128 stands for zero in the data rows.
Here are some numbered points:
   91  147  191  119  111   87  110  202   97  113   93  171  156  190   95  129  179  103  146  111  126   87   90  121 0
  126  135   89  136  144  134  103  121  137  140  125   86  117  107  111  136   87  129  163  149  159   97   71  113 1
  148   82  123  128  107  112  141  156  119   89  187  107  117  105  115  118  117   96  155  142  152  151  255  165 2
   81   87  151   99  135  103   69  113  176  139   73  201   65  113  121  124   95  167  127  122  150  172  120   75 3
   79  101  174  135   72   86  106  228  140  113  116  134  120  123   99  180  135  116  161  108  137  101   92   93 4
  100  110  152  198  139  113  127  124  111  126  167  117  112  119  121  152  123  136  128  105  156  119  180  118 5
  119   58   72  192  110  133  135  105   83  112  138   94   60  120  131   62   50   96  132  123   95  153  167  112 6
   93   91   90  161  130  126  128  138   98  148  166  158   97  125  102  122  139  133  107  151  146  126  114  119 7
  125  117  114  158  152  114  129  120  120  103  176  149  137  104   96  127   93   93  106  160  168  130  149  140 8
  215  109  127   69  120  162  102  139  185  100  149  100   92  160  153  163  129  106  140  169   73   95  104  111 9
   71  146  137   90  121   94  104  103  134  143  118  183  122  130  134  106   77  162  131  154  135  133  112  114 10
  145  129  112  174  154   94  111   86   94   68  165  119  146  110   71  124   55  101   89  192  141   93  135  114 11
  124  100  147  169  209  106  201  123  133  197  112  121  130  150  103  114  104   93   94  114   95   89  161  183 12
  116  101  166  162  113  101  150  183   76   58  112  242  130  168  177  151  216   95  146  113  125  146   98  115 13
  112   90  103  174  106  121  127  124  118  110  119  132  163  119  164   92  151   72  147  128  110  132   81   96 14
   67  133   94  138  116  136  157   93  178   96  120  104  159  140  156   82   98  165   87  128  163  164  114  108 15
  102  147  119   84  144  119  131  141  128  144  107  187   97  153  177   74  104  149  114  140  137  124   77  105 16
  147  199  112  119  157   99   98  100  124  126   82  109  129  109   76  159  131   84  132  172  101  133   87  189 17
  145  230  151   87   99  136  115  123  163  143  134  127  109  118  125  165  112   94  109  134   85   89  129  138 18
  120  159  123   77  173  115   80   77  139  146  124  109  167  167  117  113   94  120  122  115   94   98   93  128 19
  166  152  112  129   90  143  185   92  125  109  127  118   97  168  134   77   67   67  156  161  142  199  149  110 20
   82   89  148   97  134  104   73  115  174  139   76  202   66  115  124  123   95  166  126  122  149  170  119   76 21
   85  120  185  133   89  112  132  180  172  185  172  114  121   66  140  170  155  120   93   97  185  168  183  103 22
  158  193  210   80  101  121  104  149  171  140  105   81   84  111  134  186  122  106  158  139  113  139  165  151 23
  138  105  122  151  194  143  109  120  147  201  132  110  167  144  104  155  109  131  100  115   78  111  139  138 24
  147  149  109   69  122  123  147   97  133  149  155  120  122  134  132  141  204  196   97  124  112  133  139  183 25
   79  126  134  202  145  120  128  127  110   92  179   95  116  118  120  145  128  118  146  136  147  126  183  128 26
  166   76  107   91  103  145  150  155  106  138  115  152  111   66  217  135  163  127   89  119  157  101  107  147 27
  103  112  109  173  106  153  205  208  112   86  119   90  184  165  155  137  131  110  169   79   96   99  152   95 28
  123   57   82  132  127   87  143  144  137   61  121   95   77   91  124  124   74   76  143  107   87   96  112  102 29
  190  202  108  124  119  121  158  138   91  139  113  113  115  129  112  158   52   64  100  137   92  144  102  132 30
  100   96   90  158  130  125  127  135  102  145  166  159   99  126  106  122  143  140  110  150  145  128  115  121 31
  188  169   92   71  147  132  116  100  181  132  172  167  128  121  162  143  220  227  160  105  135  116  127  186 32
  172  147  124  114  120  111  105  129  152  119  122  121  116  146  164  137   94  117  109  131   86   79   68  115 33
   92  143  145  178   89  167  224  193  103  107  143  102  182  156  126  114  145  133  117  103   92   74  191   88 34
  120  158   89   76  167  143   76  107  117  136  134  125  140  143  135  105   78  115  125  113  100  115  112  116 35
   66  107   92  150  139  112  107  114   79  123   98  128  158  128   85  133   99  178  154  114  105  141  101  148 36
   87   77  147  107  105  136   85  103  157  141  109  154   73  118  138  129  131  173  145  130  163  184  128   99 37
  132  147  138   98  183  119   76  107  119  187  134   76  166  167   89  149   80  137   81  122   89  109  124  130 38
  107  134   94  142  198  127   75   68  127  132  119  110  144  133   98  122   98  106  113  122   75  120   90  183 39
   96  138   70  122  136  111  125  138   75  126  122  130  150  128   93  134   94  162  155  120  113  132  100  126 40
  148  118  118  150   91  158  241  220   98  106  132  124  178  108  155  113  153   58  126  120   42  148  134   92 41
  204   96  100  108  107  161  183  166  133  151  129  127   94   90  110   99  174  115  139  138  119  132  118  111 42
  138  101   92  155  118  121  130   88  110   84  111  118  145   92  153  128  184  134  133  147  125  106  111   87 43
  125  188  124  106   90  140  117  114  113  139   97  158  113  113   71  113  103  169  132  130  135  125  143  158 44
  110   91  153  172  134  105  165  172  162  157  177  101  140   72  126  199  192  142  124   84  175  147  203  115 45
   96  147  142  167  155  133  137  105  109  108  168  130  144  141  102  136  103  101  139  159  141  121  129  137 46
  114  116   96  146  125  145  129  100  153  152   93   78  115  131  148  135   61   80  163  161  146  103   75  127 47
  128  176  151  116   81  111  118  162  116   87   82  151  187  152  122  122  160  111  139  136  112   65   81   98 48
  112  106  132  162  107  147  232  196   89   97  138   87  156  115  125  131  181   92  106  114   91  124  178   96 49
  130  224  255  161   88  136  126  147  109  203  131  169   59  120  166   85  108  138  102  101  153  206  151  105 50
   96  106  151  201  141  111  132  124  109  121  166  120  116  122  123  156  130  133  128  103  156  121  180  116 51
  149   73  123  164  198  113  206  146  134  194  109  141  124  130  129  145   85   98  126  130   72  103  129  144 52
  127  193  131   75   89  114  122  117  116  165   88  153  110  143   71  118   87  189  127   98  135  123  112  139 53
  171  109  144  119  181  135   96   98  121  150  123   77  141  164  142  113  100  114  114   91  125  122   82   79 54
  147  204  139   86  152   93   69   83  128  158   82  111  145  105   80  165  106   80  127  145   95  108  116  182 55
  110   88  184  150  129  162  109  115  134  122  132  236  139  142  193   86  235  163  104  132  159  133  102  150 56
  117   70  175  187  136  124  177  192  103   80  109  238  124  148  174  157  208  113  143   89  127  147   97  134 57
  206  195  166   89  127  133   82  116  201  108  115   98  126  112  173  193  165  125  132  162  103  111  133  145 58
  213  197  170   90  125  135   83  118  206  106  114   96  124  111  178  197  169  126  132  163  103  111  134  146 59
  150   79  139  188  176  104  164  122  129  170  115  144  130  146  106  138   80  101  118   90   95  100  162  186 60
  153  175  215  124  100  184  132  137  129  200  122  178   99   91  134  103  105  167   97  113  184  185  134  149 61
  156  168  161   62  109  101  111  140  173   95  155  102  123  157  126  156  101   99  141  152  101  124   72  120 62
   66  107   94  153  139  114  110  117   81  121  100  125  157  128   87  135   99  175  153  114  106  137  105  145 63
  141   85  159  127  168  149  153  108  163  169  119  111  149  142   99  156  127   94  128  107   90  115  128  115 64
  181  141   83  163  120  100  166  113   84  128  115  116   63  158   93  107   48  106  125  151  136  180  137  120 65
  138  167   98  132  111  139  111  114  103  140  114  122  137  127   89  155   76  189  146  135  101  117  128  156 66
   92   76  139  176  127  104  131  130  138  178  174  147   98  121  117  175  159  134  139  114  125  139  156   78 67
   93  102  109  133   85  121  136  110  103   79  111  123  159  104  162  113  145  127  132  152  135  140  101   75 68
  119  150   89  147  164  124  135   91  130   89  166  150  137  129  113  115   69   98   92  167  144  131  117  136 69
  227  139  130   61  117  175   75  114  148  101  150  131   80  159  182  148  157  129  152  140  121   90  115  142 70
  111   99  100   88  102   99  111  133  156   98  115  109  124  146  141   91  100  141  103  106  105  112  105  117 71
   97   90  190  203  132  107  158  133  122  156  200   84  108  113   97  161  141  135   90  118  167  126  220   82 72
  120  118  161  134  123  164  142  138  118  138  119  177  176  139  148  101  186  161  112  117  175  113  103  163 73
   84   71  148  109  104  136   86  102  160  140  109  154   69  118  139  127  134  174  145  132  165  189  127   96 74
   87   89  157  110   81  116  117  198  121  145   91  105   78  107  109  181  141  123  131  112  130   96  120   87 75
   92   89  156  111   87  117  117  194  122  147   91  105   83  110  109  178  139  123  129  111  130   96  118   88 76
   92  101  110  131   90  124  134  112  104   79  108  120  159  107  161  115  142  128  129  151  135  137  100   75 77
  109  159   99  143  124  149   94  135   98  156  114  130  129  103   80  163   93  172  138  123  144   76  103  126 78
  184  190   89   66  143  143  147   97  171  116  149  172  129  146  167  142  217  216  144  118  150  131  150  187 79
  140  181  248  159   87  131  103  160  119  175  124  156   84  160  152   98   86  148  139  146  122  213  151   78 80
  144  208  161   93  107  116   95  117  182  135  108   93  122  131  171  164  205  128  145  110  157   95  149  119 81
   97   85  111  160  129  125  130  138   99  172  142  158  122  124  103  112  141  135  110  126  123  126  112  117 82
  128  192  129  106  110  138   89  140   87  175  120  166  137  113   57  109   86  182  111  133  112  129  149  172 83
  146   75  123  165  195  113  201  145  134  192  111  141  125  130  129  143   88  101  126  132   75  104  128  142 84
   60   93  175  162  112  113  103  161  110  147  169  144  120  100  126  110   94   83  151  151  167  168  193  160 85
  144  140   90  123  177   96   95   55  115  143   72  123  154   99   66  120  118  115  111  157   61  150  100  199 86
  151  165  117  118   97  142   80  123  113  147  115  136  128  106   90  138   81  199  134  112  128  144  129  166 87
  206  183  107  107  143  164  200   97  134  130  158  120  150  197  142  118  128  117  219  148  199  192  176  193 88
  101  108  152  197  138  114  129  125  113  122  169  113  115  121  122  158  124  133  129  107  154  119  180  117 89
   80  150   98  120  124  139   83  110  100  136  101  133  168  124   87  143   85  176  147  150  126   97  136  126 90
  173  162   99   50  135  127  122  149  121  127  105   96  138  121  149   68  144  122   73   89  152  102   90  114 91
  176   83   89   92  112  151  107  111  141   83  121  114   94  143  163  117  141  130  142  106   91   94   94  132 92
  111  130   84  142  180   95  133  122   83   93  110  114  146  152   80  158   63  108  136  167  137   88  115  122 93
  139  141   69   76  123  116  174  103  123  129  133  128  131  111  164  123  194  134  109  138  156  137  103  186 94
  181  218  153   97  100  133   69  138  208  115  124  107  100   99  156  175  166   92  117  115  118  102  135  112 95
  173  152   72  109  115  100   94  111  170   67  118  124  147   88  116  113  184  205  124  121   92  125  109  121 96
   77  128  136  207  148  118  125  126  109   90  180   92  113  118  119  146  129  115  145  137  150  124  186  129 97
  178  145  229  158   70  153   89  132  105  195  135  118   97  105  183   70  102  144  101  145  174  221  123  126 98
  148  244  179  119  102  134   87  113  181  122  100  105  104   99  168  200  158   87  141  115  134   74  159  135 99
  114  117   90   63  116  128  119  153  155  142  113  190  120  126  187   96  119  137  103  107  146   97   98  134 100
  166  152  122   88  130  113   75  109  147  111  149   96  129  140   98  109  193  217   96   98  100  109  148  139 101
  148   95  109  183  186   93  123  119  129  131  100  102  113  116  124  108  106  120   68  101   67  150  143  169 102
   82  150  100  120  127  137   83  108   99  136  100  133  168  122   86  142   85  173  145  149  124   98  134  129 103
   75   97  201  155  126  126  131  162  159  143  181  101  130   99  138  151  170  117   73  101  173  144  240  103 104
  202  180  123  141  109  170  179  120  121  142  127  138  132  220  133   77   82  122  180  147  203  213  169  163 105
  168   85   94  113  114  149  102  136  118   92  108  130  131  148  139   77  154  180  146  123  103  100   90  106 106
   97  150   90  175  180  129  110  132   74   71  102  116  178  155   93  162   66   86  165  131  132   75   87  118 107
   61   60  177  168   86   89  153  150  141  133  198   85  132   90   98  135  148  111  107  114  169  160  255  123 108
  127  199  112   87  120  113  101  118  131  156  123  118  138  115  119  155  107  150  124  122  116   87  108  151 109
   91  149  135   88  147  137   84   82  145  121   97  142   99   97  112  131  138  108  121  135  150   98   97  116 110
  139  118  179   70  150  105  112  112  144  141  108  126   64  159  115  103  211  172  163  115  140  116   98  127 111
  198  102  120  108   82  160  171  159  132  131  157  128  118  117  131   99  171  151  139  111  119  156  117  115 112
  181   82  122   95  127  156   99  136  115  130   97   95   93  140  129   80  186  205  137  134  136  102   89  142 113
  212  141  151  118  124  157  144  125  138  119  149  116  130  172  130  125  136  129  180  139  173  146  170  140 114
  111   88  103  167  107   93  122  100   89  109  114  153  159  118  137  117  150   76  120  153  109  109  103   97 115
  113  139  143  110  219  118  117  112  120  196  108   96  169  171   80  125   80  110   99  118   82  111  134  143 116
  159   83   99   67  118  153  119  129   88  132  122  112  125   80  204  130  163  141   87   93  154   98   87  134 117
   84  130  109   95  145  122   86  112  129  146  121  167  118  151  115  116   77  120  154  133  105   93  114  126 118
  104  161  119  142  185  122   92   89   97  152   86  110  164   98   66  149  123  101   92  147   73  140  110  182 119
  107   90  165  169  100  130  155  169  168  158  189   82  142   64  137  195  157  119  105  117  190  169  223   95 120
  124   74  108  170  115  104  162  143   87   78  171   95   57   69  133   84   45  112  111  117  118  109  194  129 121
   97  161   98  108  198  104   92   88  104  161   97  110  149  117   87  120  124  111  118  151   78  134  114  174 122
  101  111  131   75  113  102  130   93  138  128  104  148  121  117  138  102  134  183  124  129  147  153  104  157 123
  108  107  152  199  173  140  117  112  109   82  175  122  124  121   90  167  111   82  148  151  143  119  175  106 124
  145  111  150  116  189  145  103   90  122  175  131  108  169  149   87  123   88  108  106   92   89  113  136  148 125
   59  155  118   92  143   97   62   97  154  145   88  162  139  121  131  126   97  153  130  136  106   86   82  107 126
  202  180  108  112  144  161  195   97  133  128  159  121  148  193  138  121  127  116  213  147  196  187  176  190 127
  149   73  141  192  180  103  167  121  129  170  115  142  129  148  108  139   78   95  116   87   93   99  162  189 128
  129  147   79   84  147  137  139  147  118  115  145  197  101  152  167   62  100  102   93  100  125   83   95  114 129
  185   83  116   92  110  127  108  114  146   82  101  137   86  143  141   93  122  148  146  133  110  113  121  108 130
   87   72  141  182  127  104  131  133  136  181  176  148   95  120  115  178  157  131  140  113  125  142  158   72 131
  116  206  144  110  156  120   72   79  105  134  102  136  146   72   78  142  134  108  109  143   77  127   87  154 132
  174  248  156   93  102  137   84  108  185  120   94   85   97  100  149  174  194  113  145  114  121   82  132  105 133
  185  132  118   92  113  124   89  159  155  111  160  122  120  155  133  162  127  102  109  147   97  116  100   95 134
  106  123  135  140  133  125  137   94  105   99  148  157  164  101  128  102  127  155   98  191  143  120  104  118 135
  193  168   85   57  151  123  134  103  134  124  144  114  137  138  184  122  204  187  157  142  134   92  115  170 136
   73  115   99  126  139  105  117  105  105  123  112   98  171  100   59  139   62  149  151  129  128   87  116  144 137
  128  208  215  129   89  123  124  114  107  165   78  154   78  116  117  102  109  149   94   86  118  162  122  159 138
  163   78  107   95  103  145  153  158  106  135  115  148  115   71  214  135  161  126   93  117  154  100  110  144 139
  144  190  104  101  164  120   87   89   94  150   99  107  149  100   88  131  102   80  101  140   66  141   99  188 140
   93  127   67  154  155  121  150  153   87  145  121  106  189  134  119  125   86  168  155  134   91  147   94  120 141
  107  163  126   80  139  101  113  100  142  124  102  147  153  115   89  158  111  123  144  145  128   75   82  168 142
   86  112  123  183  124  169  187  166   80   65  137   75  155  169  147  149  110  111  149  113  139  100  140  120 143
  142  140   93  125  172   97   99   61  117  145   75  122  154   99   69  124  121  116  111  155   65  151  104  195 144
  134  129  108   59  180  147  113  125  142  136  112  155  157  140  136  115   73  110  116  123  136  113   82   95 145
   90  111  169  186  106  139  195  203  108   71  167   66  175  137  144  155  149  142  122   83  155   64  187  110 146
   86  110  131  166  141  163  122  118  164  151  127   87   80  142  132  124   96   70  131  155  175  132   95   90 147
  206  179  118  143  112  171  181  119  121  140  128  136  133  224  134   76   82  120  185  149  208  218  172  162 148
  137  112  113   98  124  105  174  161  125  141  126  182   98  107  183  131  160  107  100  101  159  150   77  141 149
  163  145  101   69   92  143  105  136  114  126  103  141  124  128  196   99  158  140   89   91  169   82   99  106 150
  136  112   99  125  104  131  118  135  117   87   98  122  133  164  112  113  143  172   98  128  111  129   98  100 151
   72   87  170  180  143  139  131  126  123  129  164   90  102  134  118  150  137   98  134  103  179  130  181  119 152
  121   74  172  184  135  126  178  189  105   82  110  231  126  150  173  153  204  114  147   92  132  150  101  134 153
  136   81   93   90  102  102  127  131  167  116  117  131  114  147  152   81  131  135  118  118  105  112  104   94 154
  149   81  145  161  208  132  187  121  131  196  135  138  139  151  102  141   85  118  112   89   69  102  133  186 155
  182  140   80  167  123   99  170  112   83  125  116  112   60  159   93  108   45  100  126  152  135  181  137  118 156
   67   92  149  189  139  123  162  158  119  115  187   79  134  144   99  172  115   99  120  127  152  124  206   95 157
  137  107   98  127  103  132  119  136  117   84   97  122  132  166  112  111  146  174   97  128  111  132   97   97 158
   88  181  139   89  153  120  103   57  109  127   80  143  162  122   72  151  111  131  118  170  119  112   69  147 159
  156   98  138   69  118  123   90  128  107  102   87  139  124  109  179  100  164  148   79  121  157  119   88  153 160
  132  193  138   91  138  120   68   66  105  125   69  109  152   98   94  136  132  117  129  168   79  131   80  184 161
  146   72  117  188  163  135  183  123  163  159  130  141  119  151  101  150  109   68  103  129   99   99  123  135 162
  140  134   72   97  147  118  178  134  118  154  157  134  127  105  177  120  196  122  107  114  139  144   99  163 163
  173  152  174  106   84  161  140  141  112  149  141  135  123  131  131   94  129  162  180  128  177  152  136  136 164
  159  105  144  119  167  129   84   94  145  158  100   82  162  138  112  144   92  117   93   89   99   96  115   88 165
   86  151  104  121  123  141   85  112  100  137  103  133  167  124   93  141   86  174  147  149  129  103  136  128 166
  142  137  103  131  141  144  161   83  176  116  141  104  147  126  154  115  114  129  118  163  168  179  142  119 167
  110   83  136  139  118  154  111   92  149  104  178  123  131  164  107  116   62  114  177  169  161  167  233  153 168
  138   81  100  172  156  104  203  129  147  160  141  124   79  130  136  132   68  113  126  118  102   83  167  165 169
  101  117  119  171  126  115  100  127   97  155  129  162  138  123  140  104  117  138  120  178  133  117  134  102 170
  129  174  147  117   86  111  118  158  115   86   85  148  185  152  121  122  155  111  139  137  113   66   81   98 171
  175  189  174   88   95  141  144  174  149  154  127  116  112   83  154  147  126  135  147  129   92  126  139  152 172
   83   89  143  136   64  100  143  227  150  145   95  126   74  113   91  165  139  100  150  137  117  120  107   95 173
  159  143  102   73   93  142  107  133  115  129  102  141  125  127  193  101  160  139   93   93  166   84   99  105 174
  132  119  213  143  101  130  133  177   97   68  108  205  140  178  164  116  181  100  170  132  138  143  103  132 175
  144  115  129  135  116  145  122   85  123  101  164  148  134  137  150  108   89  133   99  174  159  132  141  124 176
  122   53   80  134  123   84  145  146  137   56  120   97   72   87  124  123   74   72  146  108   87   95  111  102 177
  175  219  145   82  112  115  116  137  188  159  112  111  127   79  140  203  115   97  120  125   88  103  142  150 178
New points follow, each followed by the number of its nearest point above.
  147  118  117  151   91  158  241  220   99  106  132  122  179  109  154  114  154   60  126  120   44  147  136   92 41
  114  138  143  110  216  117  114  113  121  193  108   95  166  170   81  124   87  115  101  117   84  111  133  143 116
   89  180  140   88  153  120  103   59  110  128   81  143  160  121   72  151  111  130  118  169  118  110   71  147 159
  104   97  127  156  138  141   78  126  129   88  190  142  115  112   96   87   48  112  129  191  127  178  234  124 168
  177  192  178   84   97  143  144  176  149  157  127  112  112   83  153  150  120  136  146  130   92  124  141  154 172
  163   82   99   61  117  153  116  126   87  134  123  113  122   75  206  131  166  144   83   94  158   96   85  136 117
   68  145  130   88  124   94  105   99  134  143  120  185  123  129  134  107   77  162  129  153  135  132  110  114 10
  104  164  119  144  191  124   91   84   96  154   86  111  167   96   64  149  124  102   90  149   71  144  109  188 119
  113   88  136  141  119  155  109   89  145  104  177  118  134  162  102  120   62  111  176  170  158  168  231  157 168
  143  205  159   95  109  119   96  115  180  134  111   95  121  132  170  161  200  126  144  114  157   98  148  118 81
  147  135  113  159  130  131  143   81  138  108  134  112  107  161  118   72   61   74  147  149  166  175  166  122 20
  131  206  205  120   54  156  153  136  107  172   89  160   90  108  130   85  112  146   80  105  148  145  128  158 138
  192  118   77  143  131   98  118  114  136   52  129  123  129   82  143  109  201  163  126  104   93  147  124  138 96
  149   97  109  176  186   93  122  118  131  131   96  103  115  117  123  107  107  121   68  103   65  146  139  169 102
  107  134   94  145  198  126   75   67  127  132  119  110  143  132   97  121   99  104  112  123   74  122   89  187 39
  105   77  126  140  147  154   97   96  128  123  198  116  130  130   78  128   86   89  179  173  160  164  231  152 168
  126  101  147  168  203  108  200  125  133  190  115  117  131  149  103  114  107   93   96  114   96   91  164  181 12
  156  189  208   83  102  123  106  149  169  140  106   86   88  112  135  182  126  109  155  138  116  138  161  152 23
  146  198  114  117  157   97   93  100  125  126   79  109  124  105   72  158  136   87  129  170   99  129   84  185 17
   98  161   99  107  199  104   90   89  105  162   98  111  149  120   88  120  122  112  118  149   79  134  115  173 122
  189  168   94   73  145  134  117  102  179  134  172  166  127  122  160  141  217  222  160  105  136  117  129  183 32
  189  153  180  155  107  203  139  105   90  160  165  150  118  117  170  110  134  123  149  134  193  194  146  136 164
  112   89  106  169  106   94  126  104   90  110  116  152  159  116  137  116  150   74  121  152  110  107  108   98 115
  139   77  158  129  171  152  156  107  161  172  119  112  152  143   95  155  124   93  126  105   88  115  126  114 64
  149  153  105   64  123  125  146   91  133  152  159  115  124  132  132  139  205  202   94  125  110  133  141  186 25
  140   77   99  171  155  102  206  129  150  165  143  126   75  129  137  131   66  115  123  118  103   82  170  167 169
  101  129   97  192  111  155  179  197   85  119   79  113  193  137  134  110  121   62  180  103   77  111  103  128 28
  170  108  144  121  182  135  101   99  122  152  124   81  141  164  140  114   99  114  114   91  122  121   85   85 54
   73   95  108  173  123  147  187  181  119  102  111   97  193  155  119  139  136   90  184  114   63  149   91  115 28
  129  193  136   92  141  121   66   62  101  125   67  110  156   98   90  133  132  117  130  168   78  131   76  186 161
  226  136  173   64  149  144   87   98  150   93  112  130   73  130  155  123  180  175  184  136  111   91  120  109 70
  152   89  106  185  156   93  159   99  129  122  123  101  104  108   98  100   75   97   95  125   85  149  116  199 102
  117   89  168  150  127  101  134  131  115   97  227  123  139   85   85  120  120   84  132  178  133  132  243  186 2
  161  147   73   81  146  138  113  118  115  123  155  118  159  125  173  123  204  189  161  144  179   96  110  197 136
  170  159  101   55  134  127  123  152  123  128  107   96  137  118  149   72  143  122   75   90  152  103   93  115 91
  102   92  187  200  132  109  159  132  123  153  199   86  109  117   99  159  138  133   97  121  168  130  220   87 72
   67  131   99  138  115  135  155   96  176   99  124  104  158  136  155   87  102  162   86  129  164  164  120  110 15
  113  105  130  161  106  149  236  197   84   94  136   87  156  116  125  130  181   89  107  115   87  122  175   94 49
  146   77  116  187  161  135  180  121  163  155  130  145  119  147  105  148  117   76  104  128  100  103  123  137 162
  205  140  154  125  124  153  146  125  135  121  151  115  132  170  127  124  138  129  178  137  178  147  178  141 114
  133  129  109   63  176  144  116  127  141  135  114  155  154  139  134  117   79  108  118  121  135  115   84   97 145
  138   91   91   70   93  102  162  163  149  112  149  171  116  121  211  119  130  100  101  100  162  138   69  153 149
  117  158  119   78  176  114   81   76  136  147  125  108  172  167  115  113   88  117  121  113   90   98   92  129 19
  145  151  109   69  122  123  145   95  133  148  162  115  123  130  131  139  201  198   95  127  112  134  147  184 25
  111  140  142  109  215  118  115  110  121  193  106   98  167  167   82  125   83  111  100  121   83  109  133  144 116
  108  108  153  200  172  139  120  116  110   85  175  121  125  116   92  171  116   82  144  148  144  119  175  103 124
  116  143   91  152  166  122  136   91  130   90  170  149  139  129  111  113   70  100   90  165  149  134  121  135 69
  108  131   81  143  184   94  130  122   81   93  107  116  147  152   77  161   58  108  132  168  135   85  110  119 93
   85  132  106   91  145  123   87  111  129  146  117  168  118  154  114  115   78  124  154  130  103   89  107  124 118
  175  152   70  111  112   99   94  112  173   60  119  126  147   85  117  112  188  210  125  123   92  125  109  121 96
  109   88  104  170  108   91  122  100   89  113  113  156  159  118  137  116  151   74  120  153  109  109  102   96 115
  129  196  132   76   89  115  121  119  118  164   89  151  110  140   75  123   89  183  126  100  134  122  114  139 53
   82  138  123   93  105   95  150  130  134  139  139  193   87  144  183  103  122  148  134  134  115  113  106  105 16
  198   99  125  110   82  159  173  159  135  132  160  127  116  116  133  101  175  148  134  112  124  157  120  113 112
  120  158   89   70  168  144   74  106  117  140  133  125  138  143  137  102   78  118  123  110   98  115  113  116 35
  110  113  154  196  172  138  118  116  111   83  170  122  123  118   92  170  113   82  146  149  139  118  171  106 124
   87  134   90  135   92  131  126   91  166  114  119  105  139  167  131   82  123  166   89  150  161  134  117  106 15
  151  127   76  133  173  113  130   90   99   81  143   96  151  144   95  133   67  103  144  159  138   91   85  111 93
  170  151   73  108  114  100   93  111  170   65  119  129  147   88  118  112  181  206  125  123   94  124  108  120 96
  124  144   81  161  152  147  134  114  107   88  118  120  119  117   74  155   63  103  123  189  140  101   82  110 93
  145  237  154   87   98  135  115  123  165  144  134  128  107  119  121  166  107   91  107  134   80   89  130  137 18
  171  123  128   95  165  130   70  130  111  149  129   72  142  159  134  101  106  148   82  109  108  115   74   78 54
  102  119  190  132  103  113  122  187  148  168  149  105  140   63  143  170  145  139   90  104  165  145  190  108 22
  140  233  132   91  107  134   83  123  165  144  109  126  108  123  123  167  110   97  107  135   83   85  150  161 18
  130  202  198  119   58  156  149  135  106  170   90  160   94  109  126   87  110  150   84  108  147  144  129  158 138
  139  105  123  149  194  143  108  119  145  200  132  110  168  145  103  154  108  130  100  114   79  110  138  138 24
  126  127  126  155  114  163  139  109  165  136  150  120  104  132  158  121  115  118  122  170  157  175  136   92 167
  109   80  186  153  130  164  110  114  132  121  133  242  141  143  196   82  241  167  104  132  163  136  100  149 56
  158  191  203   81  103  122  106  146  171  139  109   83   87  110  134  183  126  110  155  139  115  137  163  153 23
  111   93  165  169   97  133  154  168  169  162  189   85  142   65  135  193  159  124  104  117  191  170  220   98 120
  142  203  157   95  109  118   96  116  178  135  108   94  122  129  168  164  199  129  145  113  155   93  146  119 81
  203  100  121  106   80  162  173  160  133  130  159  129  115  119  134   96  176  148  137  111  120  158  115  113 112
  175  188  178   83  100  141  142  173  149  156  126  113  109   87  151  147  124  138  147  129   95  124  139  153 172
  134  169   96  132  111  138  109  114  102  141  112  123  138  125   87  156   73  192  144  135   97  116  126  156 66
  193  117   75  144  131   97  119  115  135   50  131  123  128   82  144  108  203  165  127  103   93  148  126  139 96
  124  190  125  105   87  140  117  116  113  143   94  158  113  113   68  114  105  173  132  127  134  124  145  161 44
   77  140  187  127   96  136  163  149   94  132  125  191  160  144  168   94  203  145  124  119  149  113   88  149 73
   71  123  202  113   77   90  104  218  100   95  102  162  150  181  110  156  144   82  139  133  144  104  119  123 0
  160   84  104   66  117  152  116  126   89  135  123  121  124   80  205  130  168  146   85   95  159   97   86  138 117
   72  133   93  134  117  135  156   93  177   97  123  104  157  140  155   85  105  168   88  128  160  161  115  111 15
   75   97  105  148  153  139  174  167   92  108  118  100  191  124  115  116  126  109  181  118   85  126   73  141 141
  157  115   92  147  111  155  244  195  117  111  114  101  152   99  129  110  181   56  112  128   51  151  134  115 41
  145  133   90  164  169  164  109   91  124  138  109  113  133  113   90  158   63  110  161  159  172   90   98  135 1
  148  232  154   87   98  136  114  124  165  141  136  127  106  121  122  166  108   93  111  136   80   91  130  136 18
  104  144  118   85  142  120  135  145  128  144  110  190   95  152  180   72  105  148  113  138  139  127   75  105 16
  108   81  182  154  130  161  112  115  130  122  133  237  141  142  193   81  235  165  105  135  161  135  100  148 56
  147  149  106   69  121  124  145   93  131  152  156  117  124  132  133  136  202  199   96  128  112  133  139  181 25
   80  115  145  198  140  156  138  141  100   54  150  107  175  163  137  162   93   93  171  107  125  105  133  112 143
  108  109  153  202  176  139  118  113  107   81  174  123  124  119   89  169  114   80  147  150  142  116  172  104 124
  139  119  179   70  148  105  110  111  144  138  112  126   65  158  115  102  207  172  164  117  140  117  100  130 111
  164  152  122   87  133  115   77  110  146  112  147   97  129  140  101  110  188  212   96   98  102  109  145  138 101
  146  153  105   65  124  123  143   90  133  150  155  117  125  132  131  139  199  198   97  127  111  131  139  184 25
   97  113  118  176  128  114   97  126   95  156  130  164  140  124  138  101  119  141  119  179  133  117  133  101 170
   88  147  139   91  146  137   85   84  145  123   98  151   99   96  113  130  142  112  122  137  150  100   97  119 110
  125  126  129  160  114  166  137  109  168  136  150  120  103  133  158  120  111  117  123  171  157  177  138   86 167
  107   91  162  170  101  132  155  168  168  160  189   83  144   65  136  194  158  125  105  115  190  171  220   96 120
   66  131  114  116  118  128  152  120  132   88  140  101  148  141  150   85  101  161  112  124  154  155  114   85 15
  120   93   97  106  108  129  155  104  142  147  129  173  104  133  160  104  114  150  118  105  122  187   99  132 123
   82  122  188  133   86  110  133  182  173  188  175  113  120   61  142  173  156  119   91   97  191  173  187  102 22
  142  115  126  135  119  145  121   86  122  103  161  146  136  138  147  109   88  134  102  172  157  131  139  125 176
  135  106  122  148  191  141  109  119  147  199  132  113  166  144  106  153  106  131  102  117   81  110  136  136 24
   67  120  202  111   77   87  104  223   99   90  101  161  154  183  108  160  145   79  139  135  143  102  117  121 0
